In the data rows, the value 128 means zero.
Here are some points:
[104 175 135 143  98 162  79 164  99  87 118 143 172 106 132 114 142 137
 156 148 147 144  87  80]
[135 176 155 119 113 159  85 153  78 114 114 161 146  95 151 143 174 180
 111  76 174 114 104 102]
[140  95 100 102 167  83 130  92 135 116 136 165 113 164 122 140 156 125
 119 114 124  81 182 177]
[159  82 114 119 169 106 164  98 182 133 150 142 129 155 127 166 103  86
 154 169  92 124 149 162]
[106  77 147 155  82 111 165 103 132 176 150 145 106 177  77  85 106 107
 100 108  98 140 161 131]
[174 108 160 183 129 164 156 116 166 182 165 114 135 179 128 137 150 112
 172 178 127 182 138 142]
[134  92  85  99 139  94 155  88 161 123 129 178 112 135 116 106 110 104
  97 104  82 103 160 155]
[102 129  79  85 148 103 123 138  86  77  77 157 104  84 168 114  83 161
  98 129 148  98 106 148]
[148 105 110  98 145  89 174  87 172 131 151 112  85 142 104 125 100  92
 110  99  79 105 174 163]
[ 77  96  75  77 153  90 146 141  87  77  74 148  94  83 173 129  81 157
  99 140 121  92  82 140]
[ 89 141  80  90 172 110 106 155 124  82  99 169 169  87 180 181  85 171
 151 156 140  90 111 151]
[109 174 143 142 124 161  95 179  83 100 108 139 171 121 140 126 163 171
 152 109 178 132 111  85]
[ 80 170 106  87 179 105 153 148 120 120  90  93  97 127 165 179 170 182
 156 127 181  78 145 159]
[131 115 145 129  76 127  80  85 118 137 161  75  88 123  76  98 131  81
  83  90  84 128 116  86]
[182 165 179 172 121 181  86 124 153 170 182 170 174 163 100 141 179 114
 169 156 162 167 127 118]
[ 93  89  87  78 144  76 105 112  87  74  73 129  79  82 170 156  79 166
  82 100 119  83 102 142]
[177 122 177 161 120 166 160  92 146 167 155  85  89 177  87  90 167  84
 138 141 138 159 174 133]
[ 74  98  73  81 164  91 141 145  93  82  77 166 129  86 169 169  76 159
 121 151 136  89 110 157]
[167 107 140 127  81 129  82  79  80 141 142  76  77 111  90  75 132 109
  75  78 107 138 119 103]
[145 156 118 101 183 138 119 148 139  96  85 138 168 118 171 182 148 148
 181 183 172 135 114 167]
[156 183 166 175 134 182  74 183  91  87 139 113 183 103 158 165 156 141
 182 181 157 182  73 108]
[161 182 169 178 135 183  85 175  97 109 115 104 179 106 137 154 176 142
 179 175 167 177  87 114]
[147 145 175 136 106 142 116 131 128 163 171 110 126 161  85 100 178 130
 142  77 164 114 169  93]
[151  97  93  95 146  77  96  73 156  95 129 101  98 115 133 139  78 121
  92 103  89  87 132 150]
[120 137  82  79 168  86  73 106  95  73  74  95  81  73 183 171  82 183
  90 173 145  92  96 149]
[166 135 161 182 102 166 129 119 179 174 183 133 152 130  83  87 128  75
 153 124 102 165 125 119]
[113 150 119 128  87 128  76 134  73  80  83  79  82  74 145 127 102 172
  77 111 145 129  82  77]
[ 79 110  76  74 142  93 154 145 116  84  84 154 127  91 158 151  75 142
 100 120 108  94  95 143]
[ 98 157 145 123 130 154 142 161  82 162  96  85 117 128 140 119 157 163
 140  95 182 122 132 100]
[ 75 140 121 109  90 132  99 166  75  88 102 177 177  85 146 116 108 156
 119  86 113 119  83  79]
[ 82 150 123 121  92 136 137 168 101 119  98 103 147  81 164 106  93 151
 115 132 142 143  89  79]
[161 109  79  97 148 106 111  85 107 108 120 182 103 126 114 135 152 131
  87  82  95  79 167 164]
[ 94 148  89 116 182 132 143 159 136  92  86 134 158 105 160 180 119 138
 165 180 156 121 103 170]
Here are 24 more points, each followed by its number:
[137  84  77  87 161  87 132  77 132  95 103 122  76 127 131 118  91 122
  77 119 103  79 145 172] 0
[162 119 111 135 169 116 107 111 150 121 131 180 148 143 103 146 158 116
 141 152 105 113 175 179] 1
[148  92 111 140 166 111 161 118 183 145 171 121 135 158 113 175  87  77
 173 165 106 141 144 156] 2
[ 98 136 105  74 173  92  88 136 125  76  82  82  87 100 144 178 127 177
 106 108 166  74 114 146] 3
[ 84 145 131 108  97 144 128 170 106  94 112 100 150 111 134 131  95 136
 136 122 131 153  77 108] 4
[164 121 148 147  77 124 125 107 119 145 148 146  84 129  97  74 140 119
  84  80  99 148 128 125] 5
[135 100 125 149  95 139 164 120 126 172 147 145 111 166  80  82 124  98
 122 115 126 140 169 139] 6
[ 95  74  95  85 137  74 179  80 141 135 130 153  90 165 110  95  77  95
  82 112  83  85 155 169] 7
[100 148 132 140 100 142 153 156  98 142 100 118 150  90 150 104 103 150
 107 110 115 158 103  92] 8
[164 100 121 118  83 107  87  74  92 122 132  92  75 124  92  77 139 124
  73  85  80 120 119 116] 9
[154 112 164 181  94 148 167 132 178 183 176 115 143 169  86  92 153  80
 150 140  86 174 129 107] 10
[114  85 116  90 147  85 169 106 167 110 146 109 102 134 125 147  94  82
 109 103  87  96 162 161] 11
[ 95  74  88 103 129  79 180  87 175 148 137 150  93 132 111 105  79  89
  76 102  77  99 165 168] 12
[ 99 166 122 150 100 151  84 161  77  90 113 175 182 108 154 107 146 153
 140 137 152 135  84  90] 13
[128 102 108 138 161 117 101 108 176 124 157 164 164 172 111 168 150  79
 167 174 103 112 137 165] 14
[107  82  92  98 156  78 179 105 161 153 121 137  83 159 112 156 126 129
 103 116 135  80 177 181] 15
[103 164 106 106 181 120  82 167 138  78  94 162 180  98 182 183 116 155
 180 179 142 108  80 158] 16
[181 116 107 112 170 116 132  84 140 127 125 176  96 149 106 138 175 113
 118 164 137 107 179 179] 17
[143 124 137 152  82 129 142 115 129 166 158 155 119 140 123  90 100 105
  85  84  92 134 130 130] 18
[119  75  78 107 128  75 183  82 177 148 138 160  95 153 107  96  87  92
  79  93  74 100 164 171] 19
[ 96 159 127 141 123 156 121 162  85 118  93 131 139 117 147 123 153 144
 131 142 168 151 121 105] 20
[121 177 174 171 140 182 100 181 112 129 109 152 179 112 141 148 172 139
 182 179 171 174  95  84] 21
[133  99  92  82 152 102 147 100 169 119 127 164 107 140 114 134 111 110
 128 131 120  84 154 174] 22
[ 97 171 171 145 124 156  81 177  85 130 119 125 169 119 135 153 177 170
 164 138 177 124 100  73] 23
Which of these numbered points is nearest to each point below, ignoring the 2 directions in which the first points spread most? Its number follows each.
[171  90  91  95 157 108 138  83 162 105 127 168 103 164  91 122 145 120
 114 147  88 100 177 175] > 1
[130 118 138 145  74 123 120 109 114 169 164 179 140 137  96  89 122 121
  85  79  85 118 124 112] > 18
[103 168  98  88 176 114 114 150 109  83  89 182 138  79 167 174 112 174
 133 143 137  90 115 158] > 22
[145 106 136 129  78 115  77  76 100 103 144  74  77 120  84  92 129 111
  80  77 122 108 126  90] > 9
[115 180 158 120 119 155  87 174 103 107 110  94 177  93 156 160 145 147
 161 146 150 164 101  83] > 11
[139  91 100 104 140  92 140  91 156 114 141 174 119 148 103 108 125  83
  88  87  76  97 166 153] > 19
[153  86 130 135  73 118  90  77  89 108 128  83  74 124  88  73 133 101
  74  91  85 127 134 116] > 9
[ 83 128  77  80 178  90 159 143 110  99  79 141 101 107 179 177 118 179
 116 126 163  77 135 166] > 15
[108 171 159 160 138 164 124 182 102 142 114  95 165 114 152 164 147 166
 171 155 176 166 108 109] > 11
[ 92 161 132 161 122 171 140 174  95 129 108 124 161 113 137 130 121 162
 157 158 165 169  93  96] > 6
[155 108 173 156  84 127 110  93 123 149 167 156 105 150  74  80 151 119
 101  74 110 139 121  94] > 5
[ 90 130 101  84 180  96 158 144 105 115  82 121  91 114 174 166 137 179
 126 121 177  77 168 180] > 15
[173  98 113 133 165 108 137  86 174 139 148 171 122 158 138 172 107 128
 158 159  95 111 152 183] > 16
[150  93 103  93 164  81 112  74 144 111 122  86  73 145 127 142 166 132
  78  81 171  73 179 171] > 3
[123 179 120 117 121 175  90 165  74 117  88 158 142  97 150 121 160 174
 145 132 170 150 116 110] > 20
[129  95 114  96 160  88 176 104 173 151 137 102  86 178 117 142 127 124
 135 107 161  87 172 166] > 15
[138 111 168 174  98 153 136 130 171 168 166  99 154 151 101 101 132  78
 159 150 114 176 117  98] > 10
[142 177 177 162 158 177 114 182 133 152 124  79 162 144 166 177 182 178
 183 172 183 155 109 117] > 15
[140 113 163 174 109 143 156 135 182 179 177 130 173 174 120 128 129  85
 162 170 108 175 122 119] > 10
[100 138 128 110  95 146 149 166  94 126  98 108 160  87 156 103 101 143
 108 111 129 152  86  82] > 8
[141  79  95 106 159  79 182  79 170 155 135 116  80 171 100 111 137  93
  93  96 114  82 180 178] > 15
[158 169 183 121  85 125  93 113 129 124 178 140 127 122  75  95 155 115
 124  74 106 125 112 100] > 5
[122 103 142 134  80 114 109 128 121 132 161 174 137 133 105 103 149 126
 117  79  96 126 133  99] > 13
[144 124 139 153  79 119  95  78  98 121 145  87  78 121  95  74 135 103
  74  82  73 133 120 115] > 9
